Rotation paths and how fast each direction turns (degrees a step):
Each turn is a multiple of 5 degrees from 10 to 175, or 0.
Each row of a path follows its step; steps can be skipped.
path 1
step 0: [  2  -2  18 -15   9 -18 -24  -1 -14 -10  -1   4  -4  -4 -42  -2 -29 -31
 -11   3  -8  -3 -21  -8  -4  -2 -12 -29 -27 -38 -36 -14  39 -11  21   0
 -11  -5  -3  -9 -15]
step 4: [ 19  15  -2   1   8  -9  14  39  -6 -17 -40   2 -20  11 -41  -7  19   9
 -17  -9   7  -3 -45   5 -10  -1  23  -1 -16  15   8 -30   1  19  25  12
 -14 -11 -20  -7  -5]
step 6: [  6 -10  16  15 -17   4  29  36  -1   0 -37  16 -11   5 -25 -11  18 -15
 -19 -15 -21  16 -46   1  -1 -14   0   0  25 -16  33   7  11   9  31   6
  -8 -14  -1 -12 -12]
step 8: [-15 -24  14   0   5   9  22  11  21  29 -18  18  -8  10 -41 -20  12 -31
 -14  -1 -46 -10 -24 -17   8  -3   8  -3  11 -20   7   9   7 -19  18  17
 -13   0  18 -11  26]
step 9: [-20  16  28 -34   1   1  34  14   8  16  -8 -10   1  16 -44  21  -5 -14
 -10  15 -10  -6 -18 -28  15   6 -10  -5  -4   7  32  -3 -34  15  -3  22
 -17 -13  22  -1  17]
step 10: [ -7 -16  20 -27   9  10   3   8  -2  13  -3  10  -3  16 -29  20  -9 -19
 -24  -4 -27  -7 -14  -7  12  -5 -12 -32 -25  -1 -14 -16  18 -21  29  17
  -1 -15  48  -7  29]
step 13: [ -4   4  47 -11  -9  -7   7  -6 -36  -5  14 -22 -14  24   8 -10   6 -25
 -14  24 -19   8 -25 -38   6   3  -7 -10  25 -22 -24 -20   8 -27  17  15
  -3 -10 -11  -8  -9]
step 14: [ -7  13  19  -7  -5 -19 -12  10 -27   0  -8 -17  -6   9 -18  10  14  21
 -33  24   1 -26 -42 -20  15 -23  25   3  -1   6 -16 -22  -1   9  19  32
   7  -1 -15 -39 -12]
step 15: [ -6  13  18 -10  14  11   5   5 -17 -21  -3  -6 -18   8 -21 -17  -2 -10
 -31   6 -10  -6 -12 -47  -7  15  11 -16   3   4 -45 -28   5 -15   9  19
  24   3 -40  -2  22]
Directions:
[ -1  -8  -1  -2   3   7   1   7   4  -1   1   3  -9  -7   1   1   4   3
 -15   2   8   5  -6  -3  -6   3   4   3   8   4   2  11  -4  -3   0  -9
   6   1  -9  -9   3] -> 35
[  6   2  -1   4 -10  -1  13  -4  15  -9  -8  11   0   2  -3  -1  11   0
  -3  -5  -1  -3   4   3  -4  -2   3  -1   1   0   0   4  -6   1   2  -4
  -8  -3   5   7   0] -> 25
[-16   6   3   2   5   0   4  -9  -2 -15   3  -2  -5  -1   0  -1   4  -7
   1   5   6   3   6  -1  -2  -3 -10   6   3  11   4   3  -3  -5  -5   8
   0  -2   2   1  -1] -> 175
[  0  -4  -9  -1  -4  -2   4  -3  -3  -8   6   6   1   1  -2  -3  -1  -5
  -1   5  -2   6   4 -10   0   1   3  -7 -16   1  -7   5  10  -2   0  -5
  12   5   6   1   8] -> 145
[  0   1  -2   2   7  -1   2   6   5  -1   2  -3  -7   7  -8 -10  -5  -1
  -5   7  -8 -10  10   3   6   4   2   7   1   6   1  -5   7   0  -9 -11
  -4   6  -4   3  -4] -> 100
path 2
step 0: [  9  -1   2   1   4  14  27   5  23  -9   7 -15 -28 -23  -4   3  -3  17
  -4  26   8 -23  33 -12  19  22  31   3 -10  24   9   3  37  13 -18 -13
  16   5  -3   9  17]
step 2: [ 16  16  18  14 -26 -13  24  13  22  -2   5 -14  -7 -19  -8  10  21  27
 -12   3  30  13  -6  -2 -18  -7  -8 -11 -15  19 -35   7 -26   9   0  14
 -12   1  38  -3   3]
step 5: [ 17  14 -22 -12  19  31 -11  -8   0  19 -11   4  14  26 -20  -3  14  16
  14   4  -6  12   7 -10   5   2  11 -41   6  16  -2   0 -14   3  31 -22
 -24  -2  20  33  -8]
step 7: [  2  19  33 -23  22   3   6 -14  -4 -36  20   7  12  31   9  14 -12   9
  18  -4  16   1   9 -19  23 -12 -19  13   7 -13  31 -25 -20   4  19   6
  -4  11  14  -2   5]
step 8: [ -1  16 -28 -10 -16  36 -21  -2   1  -5   6  -4 -17   2  14  -9   7 -23
 -10  27  14 -34   1  29  23  14  19  37 -20   0   0   9 -11   4   7  -8
   8   5  -8  22 -10]
step 10: [ 18  13  -8  22   2  18  -2  15  -6 -16  31 -15 -15 -30  -6  -5  -8   9
   2  16  20  24  10   9   3 -37  -5   7  16 -28 -25  -7  -8 -13 -15  20
 -21   5 -12  12 -23]
step 11: [ -3  -4 -19  31  17  -9  15 -18  -9  12  -5  -7  -3 -24  14  19 -14 -26
 -16 -19   5 -18  10   9  20 -33  -8  -4 -12  17  31   3  40  -7   0 -16
  25   7   6  -2  -3]
step 12: [ 18 -10   0  26 -26   1 -13 -14  24 -20   5  23  19   6  12 -13 -36   7
  17  23 -17  -4  -5   9 -29 -14  10  -6  23  -3  10  25  -5 -20 -19  -4
   1 -25   9 -22   5]
step 17: [-35 -13  21 -24 -24   0  15   8  -2  25  -6  18 -17 -17  23 -14  -3  32
  -4   2   5   8  -5 -20  10  10 -13 -25   3 -15 -12   8 -11   6  -2 -16
 -13  29   1 -35   2]
Directions:
[  8  -1   3  -8  -4  -4   4  -4  -1  -4   3   1   0   4   8   8 -11   5
   2   0  -5   3 -13  -8  -5  -4 -10   4   8  -5  -8  -3  -6  -3  -4  -6
  -2  -5  -3  -3   8] -> 135
[  3  -1   8   7  -1   1   2   0   6   2   6  -1 -12  -8   5   9  12  -3
   3   2 -16  -3   0  -7  -9   3   5 -10   2  -4   2   1  -1  -2   1   3
   9   1   1  -3  -1] -> 25
[ -6  -8  -8   6   4   8   3   8   2   5  -4  -2   0  -9   1  -8   1   2
  -5  -3   2   0  -8   3   0  -8 -10 -13  14  -3   4  -1  -2  -8   0  -5
  -1   4  -2   2  -1] -> 55
[ -3  -7   8  -9  10   8   9   4   6  -5   3   0   2   6  -1  -1   2   1
 -11   6  -9  -3  -9   0  11   1   4   4  -2   9  -1  -1  -5  -3  -2   5
   0  -1  -4  -4 -11] -> 45
[  1   0   2  -2  -1  -7   5   5   5   6 -12  -4   4  -3   0  14   2   0
  -8  -3   4 -12   0   1   9  -3  -1   2   6  -4  -5   2   5   1   3  12
   5  -1   8   3   9] -> 160
[ 10   1  -3  12   5   4   0   2  -5  -5  -4  -6   3   3  -6  13   1   7
  -9 -10  -6  10   9   3  -1  -6  -3   0  -4   4  -5  -4  -4   1   1  -1
   2   6  -6  -5   0] -> 80
